In the rows, zero is written as 128.
Each run below is a few steps of one of 7 hidden systems, one row a step.
path 1, U (8 x 26):
[[ 76 123  93 120 141 152 105 162  88 157 176 131 126 109  96  95 121  71
  100 180 117 170 146  87  49  97]
 [180 137 166 149 119 110 140 135 134 172  83 124  89 162 118 118 176  20
  149 154 117 145 166  98 115 102]
 [ 90 123 172  83 119 186  99  82 123 163 147 128 142  66 103 183 137  83
  120 153 122 102 126 114 145  59]
 [ 81 120  96 172 143  65 111 150 121 200 145 145 120 145 132 115 123  83
   66 175 117  95 148 151  67 121]
 [167 119 176 105 127  98 106 109 160 140 123 153  98 136 110  77 146  79
  167 126  65 115 159  42 181  97]
 [ 96  98 106 100 117 212 128 127 110 156 162 143 156  83  97 151 120 145
   95 170 152 168 149  94  55  54]
 [164 128 149 214 113  66 130 118  95 182 105  95  88 194 115 154 133  54
  115 155 109 118 171 156 101 155]
 [ 75 135 181  62 126 149  60 100 107 107 157 132 121  63 113 122 140  78
  156 127  73 107  99  69 209  98]]
path 2, K:
[[116 152 133 140 151 130 109 109  87 116 170  85 123 139 102 144  92  97
  141 124 106 120 118 163 129 176]
 [112 113  80 148 100 102 160 152 151 122 108 133 137 127 144 104 134 183
   98 115 150 122  94 143 155 123]
 [170 150 172  73 171 166 130 102 172 125 121 157 141 123 140 142 137 120
  165 118 137 112 149 127 117 118]
 [ 99 104 137 166 102 125  87 105  58 122 153 105 123 122 115 186  98 154
  105 141 110 127 135 140 127 152]
 [108 133 113 114 116  89 126 178 151 103  86 154 113 118 170  69 174 126
  132 118 129 134  96  99 166 129]
 [175 162 136  97 173 192 153 105 129 105 167  98 140 144  91 131  94 109
  175 113 134 150 136 145  99 150]
 [ 95  98 103 182  86 105 130 132 103 149 101 129 135 122 154 187 131 185
   67 147 162 117 122 173 107 124]
 [127 155 183  70 144 119 104 125 169 123  96 156 115 102 155 104 176  70
  164 118 106  95 113  97 191 105]]
path 3, B (8 x 26):
[[176 147 113 124 164 129 166 151 164 124 117 138 128 166 138  96 129 126
  149 119 147 142 144 142  86 151]
 [135 124 176 136  98 104  98 121 111 112  78 133 102 124 157 158 166 119
  142 124 118 125 127 114 175 135]
 [ 71 147 110 128 144 146 109 133  85 130 167  99 138 109 116 149 107  96
  107 144 132 124 105 166 102 146]
 [148 133 114  97 157 119 160 119 206 148 136 160 148 130 125  79 120 140
  128 112 126  86 125 127 146 101]
 [130  91 149 123  88 154 101 131  95 105 105 148 119 106 137 155 151 166
  129 141 132 173 151  67 116 102]
 [147 146 108 172 140 134 162 123 110 140 134  87 130 166 119 167 105 117
  118 129 157 131 129 201  85 165]
 [125 125 145 127 129  66 107 109 154 122 135 139 116 134 127  86 122 128
  137 104  76  77 114 108 211 141]
 [ 72 126  92  96 125 174 110 179  89 105 143 134 130  89 127 101 145 117
  117 154 144 192 111  87  83 107]]
path 4, Z (8 x 26):
[[122 114 109 173 118 128 134 112  96 158 148 103 132 143 105 168 101 134
   95 148 134 125 143 163  87 132]
 [123 130 158 132 135  87  76 124  99 112 138 129  98 137 126 107 127  96
  150 129  75 124 138  90 155 161]
 [115 120 107  77 136 152 143 132 183 132 142 161 152  93 124  81 131 152
  123 120 133 115 112  96 145  78]
 [188 130 123 163 126 132 187 117 157 163 100 116 132 168 123 152 132 124
  120 130 160 125 148 170  97 120]
 [127 114 156 148  98 147  85 126  46  90 128 103 103 127 118 168 129 129
  146 140 112 182 145  92 122 154]
 [ 51 117  96 116 137  94  97 133 130 155 177 145 138  97 113  86 108 118
   84 144  94  86 107 117 141 106]
 [198 159 150 104 167 114 171 114 207 139 109 140 128 163 129  85 139  97
  169 101 124  95 138 136 152 129]
 [162  99 131 120  94 200 147 133 109  99  98 137 139 115 137 177 144 192
  135 134 177 196 154 102  81 101]]
path 5, A (8 x 26):
[[ 86 153  87  87 194 153 116 153 126 127 195 140 150 115 113  85  92 110
  120 143 127 132 125 135  57 141]
 [185 130 160 118 156  81 113 127 161  87 102 169 115 164 168 101 131 178
  168  99 107 119 158 102 142 180]
 [142  99 130 129  62 171 170 129 145 141  63 135 133  99 142 167 175 156
  111 134 180 154 117 118 146  57]
 [ 95 162  83 143 143 173 150 144  78 114 170  62 139 129  97 144  97  93
  122 131 154 157  89 196  95 168]
 [101 151 160  85 166  89  63 129 123  82 157 145 112 116 137  72 122 107
  165 107  64 104 113  84 184 171]
 [148 102 113 112 125 106 155 163 198 171  80 204 131 129 162  84 176 146
  101 151 152 129 162  82  85  64]
 [181 152 132 165 126 160 187 108 127 125  89  85 140 165 140 210 123 147
  133 113 193 132 124 230 101 163]
 [ 46 132 154 100 105 169  61 110  43  71 161  89 123  63 116 170 119 121
  142 126 101 142  77 114 192 144]]
path 6, Z (8 x 26):
[[120 123 154 160 125  59  93 127 120 137 100 150 109 147 167 148 141 133
  111 133 112  93 143 140 135 159]
 [129 131 129  99 111 151 134 116 135  81 135 113 133 103 115 108 125 156
  156  94 115 133  90 107 202 129]
 [128 130  70 138 150 128 169 159 154 141 137 141 148 144 132 103 114 158
   98 136 162 134 128 160  68 131]
 [148 140 164 159 101 107 117 138  97 123  73 106  89 147 149 154 170  69
  148 135 129 148 130 133 146 147]
 [ 73 131 115  82 136 184 104 124  99  98 181 119 149  76 106 129 105 141
  127 129 123 139  99 115 133 117]
 [131 144 121 139 174  72 137 135 179 173 123 161 134 156 154 110 125 113
  101 136 131  68 141 171  95 140]
 [179 131 180 111 102 158 129 113 122  78  78 116 112 127 142 155 159 141
  183 101 134 160 128 102 178 137]
 [ 70 102  67 139 113 155 132 140 100 134 172 122 158 101 114 143  93 191
   70 146 154 140 112 149  85 113]]
path 7, T (8 x 26):
[[ 91 109 109 148 121 144  98 117  69 118 182 106 135 118 100 150  85 160
  104 144 114 145 134 125  98 144]
 [140 130 104 105 133 168 142 143 122 112 162 114 124 126  85  71 118 102
  153 130 113 176 128  75 119 111]
 [157 133 162  96 131 150 136 135 158 145  80 159 122 118 151 134 177  94
  145 142 149 140 150 102 110  86]
 [114 116 134 174 102  93 133 112 126 182 102 122 121 134 134 173 139 106
   86 148 135  88 131 168 131 109]
 [ 88 138 122 122 151 114 104 102 115 128 193 109 139 115  97 115  81 116
  121 120  89  84 105 147 162 149]
 [137 129 106  80 173 144 128 152 159 105 156 172 145 127 133  69 112 171
  143 122 126 145 147  89  81 134]
 [205 100 149 154  88 134 162 114 148 140  76 138 117 154 128 148 152 154
  139 129 142 152 169  97 127  97]
 [ 94 123 172 146 100 147  92  90  71 146 126  96 122 102 124 220 131  98
  110 147 127 111 122 161 147 120]]
path 8, D, 8 rows:
[[154 157 175  73 184 150  96  99 132 108 169 135 125 129 105 106 109  83
  184 119  84 120 153  92 129 146]
 [170 100 107 139 140  91 137 150 161 147 128 177 123 163 129  68 125 162
  121 142 113 146 184  69  73 116]
 [172 104 140 187  67 131 169 100 118 179  99  85 107 154  86 159 143  83
  117 145 130 142 145 125 147  84]
 [107 151 137 100 126 177 103 140  68  77 160  84 111 106  91 110 130  71
  175 128 104 187 104  87 149 143]
 [136 151 143 131 195  61  81 155 128 126 133 167 107 172 163  91 124 100
  140 138  97 113 170 123  69 194]
 [204 111 163 111 130 153 174  88 206 187 102 163 142 142 113 139 142 125
  134 135 141 104 179 107 112  53]
 [108  93  59 162  64 170 162 153  84 131 162  80 121 118  61  93 116 124
  106 147 129 202 111  79 124  84]
 [102 159 169 171 131  64  65 126  59 114 128  85  80 151 129 138 133  38
  147 132  73 110 117 144 171 201]]
path 9, K (8 x 26):
[[151 129 127  83 141 204 139 109 125  61 159 121 156 109 113 135  96 205
  165  97 142 162 119 116 128 141]
 [115 125 143 142 129 116 100 148  96 106  83 156 127 127 194 193 149 178
  109 139 167 135 140 163  78 169]
 [115 162 176 104 115 139 107 122 108  91  97  98 106 104 143 149 164  70
  169 110 118 124  86 135 208 144]
 [ 71 140  71 102 152 165 129 146 107  90 191 111 158  99 110 106  85 169
  117 118 139 140  83 152 113 152]
 [162 149 133 137 160  84 151 141 176 123  76 156 133 162 191 137 144 167
  129 108 161  95 128 190 114 173]
 [148 126 184 105 102 191 124  62 117 108 130  97 137  98 104 199 123 137
  159 108 123 117 115 130 197 108]
 [ 39 111 103 109 135 113  64 165  88 100 154 166 139  82 163 122 121 185
   88 146 125 130 113 108  99 143]
 [181 177 151 126 166  88 135 149 147  80  94 120 100 178 160  86 147  92
  188  95 120 130 122 145 154 206]]
path 10, U, 8 rows:
[[144 156 121 131 186 150 133 131 116 116 147 127 145 160 146 165  98 153
  129 131 162 132 150 193  35 186]
 [133 121 168 153  84  74 102 131 111  93  56 128  96 131 178 154 174 147
  141 109 121 118 108 125 207 160]
 [ 84 132  64  96 130 168 163 127 153 115 186 107 166  92  91  86  89 162
  111 109 137 119  70 142 162 104]
 [183 152 126 136 189 105 139 154 145 117 116 153 125 187 162 112 122 140
  148 125 144 140 171 155  43 191]
 [149 104 178 121  65 146 118 101 116  87  68 124 119 101 149 183 165 176
  152 106 133 140 114 101 210 110]
 [ 69 131  55 148 133 147 152 127 109 140 193  86 160 117  91 129  71 150
   81 128 145 113  83 195 113 138]
 [170 165 155 124 186  63 104 155 143  94 106 151  96 181 169  76 142 101
  175 109 101 124 151 121 117 208]
 [125 104 129  73  78 202 148 130 148  92  93 146 147  65 142 144 165 190
  137 117 168 163  99  84 167  63]]
path 11, B (8 x 26):
[[105  96 125 165  90 114 110 137  95 165 114 134 112 125 123 149 146 110
   88 168 125 144 152 103  99  94]
 [153 134 110 154 119 140 175 102 140 158 153  80 132 148  73 122 102  90
  126 124 123 121 120 152 146 113]
 [145 117 147 116 141 103  96 124 130 126 150 151 110 142 111  80 123 111
  148 131  76 133 161  58 133 127]
 [123 134 106 147 111 140 148 172 111 149  96 119 113 134 135 126 166  77
  114 158 159 173 130 128  79 108]
 [170 144 172 128 133 136 141  77 145 148 127 102 122 142 102 157 121  84
  154 117 113  95 132 151 172 122]
 [ 80 112 128 129 140  96  68 135  95 145 163 153 116 116 124 111 117 110
  102 160  86 119 152  88 101 125]
 [136 132  78 135 113 155 200 149 168 164 115 114 139 129 107  98 144 100
  109 137 165 145 109 143 114  77]
 [187 116 191 117 123 146 109  76 127 115 130 128 116 138 105 151 120 131
  174 116  92 130 168  82 158 122]]
path 12, T (8 x 26):
[[ 86 137 138 133  92 171 115 116  68  94 125  76 128  92 124 191 129 121
  129 123 145 144  78 162 171 141]
 [ 89 167  78 119 170 128 132 189 109 111 152 112 123 135 132  76 126  79
  130 136 141 157 101 152  80 171]
 [169 135 133 115 119  95 154 155 178 107  80 150 106 144 149  59 170 120
  161 104 119 136 118  84 179 122]
 [134 130 162 122 114 140 134 110 144 124  67 145 143 112 184 211 158 170
  119 120 178  98 116 186 139 124]
 [101 133  99 199 125  85 115 129  69 128 157  78 117 162 115 149  88 129
  101 130 117 120 117 189 117 195]
 [102 141 113  78 141 141 104 147 117  60 170 122 125 102 113  57 115 136
  169 100  88 153  90  71 180 153]
 [170 134 113  93 140 174 178 171 178 112  70 169 143 131 171 120 174 164
  141 126 197 172 140 126  68 106]
 [176 121 169 212  74  81 139 104 100 153  62  86  86 174 134 193 159  89
  127 135 128 119 142 164 164 147]]
path 13, D (8 x 26):
[[104 124 146 167 113  64  92 167 100 157  73 152  94 141 175 143 179  79
   99 163 128 130 148 124  98 138]
 [155 150 167  86 164 205 139  76 137 150 163 111 150 115  92 177 107  90
  151 135 135 114 146 153 102 104]
 [109 117  65 121 136 102 138 166 150 116 169 141 131 132 102  23 108 147
  121 122 100 142 114  77 133 124]
 [133 102 176 181  86  72  91 107  99 163  81 135  97 142 150 185 155 112
  105 151 112 105 159 125 141 123]
 [164 144 145  86 149 221 143  93 116  90 165  96 148 116  89 155  99 135
  178 110 137 162 130 126 118 132]
 [124 135  74 148 141  62 140 188 144 114 123 144 109 161 143  34 136 128
  122 123 115 142 117 110 121 163]
 [143 118 191 137 102 125 112 100 130 173  72 144 115 120 152 199 174  89
  120 153 139 104 158 134 129  87]
 [123 137  91  96 149 210 151 124 110 105 199  96 153 109  73 112  83 136
  141 128 137 171 117 121  93 121]]
path 14, A, 8 rows:
[[ 84 157 126 136 133 107 115 137 105 127 130  99 119 121 138 137 133  79
  120 128 125 102  84 176 158 156]
 [ 91 138 140  81 168 119  90 129 147 139 150 167 138  97 145 108 129 114
  122 139 110  93 131 114 119 117]
 [159 116 123 129 147 115 138 137 156 129 112 168 141 149 155 128 126 187
  118 130 147 128 162 129  77 136]
 [157 122 141 134  96 165 153 102 120 101 106 103 135 125 124 176 127 170
  144 107 152 140 114 149 161 130]
 [ 86 129 105 117 112 166 116 143  81 109 161  98 124  99  97 117 123 104
  127 138 120 169 102 106 131 120]
 [133 144 105 126 163  81 130 154 153 126 145 139 119 158 125  51 120 104
  137 121 102 117 126 115 126 157]
 [167 129 173 115 124 119 136 119 167 145  68 160 120 135 161 148 172 114
  142 129 141 110 149 121 136 105]
 [ 94 121 110 156  98 153 134 136  91 137 113 110 137 113 142 193 135 145
   90 147 174 142 111 179  95 124]]

Which system made each of these runs?
path 15:
[[115 140 123 101 105 149 149 136 145 117 112 110 126 101 118 103 154  94
  143 114 131 133  81 116 194  97]
 [142 149 102 114 168 169 160 137 142 134 151 123 151 139 117 133 107 131
  126 136 161 138 134 168  57 135]]
  Z
path 16, 2 rows:
[[143 110 146 187  94  86 113 122  91 143 103 116  97 159 128 156 138 113
  115 145 113 134 154 125 126 143]
 [ 98 122 125 104 120 144 101 119 105 102 170 116 126  99  93  94 111 120
  143 123  89 138 109  79 172 119]]
  Z
path 17, 2 rows:
[[101  93  72 166 109  75 116 150 107 101 151 137 130 139 132  90  94 220
   91 119 110 133 120 112 128 163]
 [166 129 185 159  98 106 131  87 126 124  68 110 114 143 155 203 149 137
  141 108 138  94 124 174 188 145]]
  D
path 18, 2 rows:
[[116 131 107 115  91 149 167 128 154 110 105 108 138  99 130 124 146 148
  126 102 151 122  67 146 201 103]
 [105 163 120  84 169 183 124 157 109 119 155 119 132 109 118 113 133  64
  149 148 141 165 123 125  71 128]]
  A
path 19 (2 x 26):
[[119 137 161 154 137  50  78 123 106 122 118 131  96 153 150 124 130 103
  134 123  82  94 134 130 164 183]
 [ 52 145  85 104 127 142 130 170 117 132 144 117 132  85 123  92 142  78
  107 143 137 138  75 133 134 106]]
  B
path 20, 2 rows:
[[112 128 123 163 158  47  76 162  95 117 131 157 104 163 165 105 120 139
  114 142 100 126 159 121  77 199]
 [159 111 147 114 105 116 160  82 206 147  97 153 150 116 137 140 137 181
  122 101 133  66 116 137 205  82]]
  A
path 21:
[[139  81 134 133  81 156 135  90 125 149 140 129 136 108  91 151 118 166
  112 139 116 133 147  84 148  67]
 [151 107 110 174 124 100 140 105 123 161 169 108 121 166  77 107  86 124
  112 135  93 119 158 119 116 128]]
  Z
path 22 (2 x 26):
[[121 107 113 187 103 109 121 108  80 147 155  93 119 148  94 158  94 136
   99 142 111 126 139 146 120 144]
 [130 117 144 127 127 114 114  84 131 145 171 116 125 126  82 112  97 111
  132 123  76  95 133 104 176 115]]
  A
path 23:
[[ 42 154  93 106 175 117  95 153 108 142 190 123 139 102 116  91 105  75
  102 149 109 102  96 150 105 140]
 [166 171 175  76 185 112 133 127 200 132  87 170 126 138 173 106 163  86
  167 111 131  83 136 140 138 133]]
  Z
path 24 (2 x 26):
[[149 152 151 129 151 141 131 118 121 144 128 109 121 145 119 150 131  68
  143 138 131 128 144 153 104 139]
 [128 133 120  88 151 145 132 136 155 129 151 143 133 117 112  79 129 107
  141 131 117 134 130  90 122 104]]
  D
path 25:
[[140 128 132 165 108  93 146  94 135 167 146  85 111 150  78 110 114  65
  127 123  85  93 116 134 194 115]
 [117 121 163 135 136 108  92 114 113 184 135 141 109 130 115 144 138  56
  111 171  98 110 171 104  96  98]]
  A
path 26:
[[162 124  82 146 132 129 185 128 163 133 140 116 147 158 110 103 101 169
  121 112 148 127 124 154 118 133]
 [105 118 129 140  75 113 128 142 121 128  85 118 109 107 141 129 172 108
  120 128 131 135  95 114 187 103]]
  D
path 27:
[[100 132 112 169  87 115 121 142  72 108 127  71 101 129 107 129 134  91
  127 128 112 154  89 133 174 149]
 [ 91 169 111  69 162 157 129 163 144  95 135 132 139  95 146  91 143 101
  147 118 145 135  81 136 136 136]]
  T
path 28:
[[114 109 150 100 129 119  74 156 113 117 109 184 112 107 158 109 162 132
  132 154 112 159 160  49  96 110]
 [149 155 129 153 138 125 123 147  79 105 139  82  94 165 104 108 126  58
  163 133 108 175 136 121 110 179]]
  K
path 29, 2 rows:
[[ 82 114 129 125 135 139  89  94  96 128 184 125 150 100 113 166  82 169
  101 134 109  99 124 143 126 132]
 [115 127  95 163 128  63 113 177 108 121 123 134  99 160 141  69 134 115
  117 136 106 147 131 108 112 168]]
  U
path 30:
[[141 125 118 147  89 144 137 150  84  87 115  90 103 136 110 112 143 118
  154 120 125 194 117  93 146 141]
 [114 145  95 113 140 166 159 168 135 134 115 129 139 119 137 123 146 113
  117 143 174 161 116 149  71 112]]
  K
path 31, 2 rows:
[[ 70 115 134  88 149 119  81  91 142 136 187 156 158  83 119 124  90 166
  104 124  91  62 116 121 160 111]
 [157 122 131 136 154  66 101 132 134  84 136 158 115 167 150  83 107 188
  149 102  92 120 150 101 135 191]]
  K
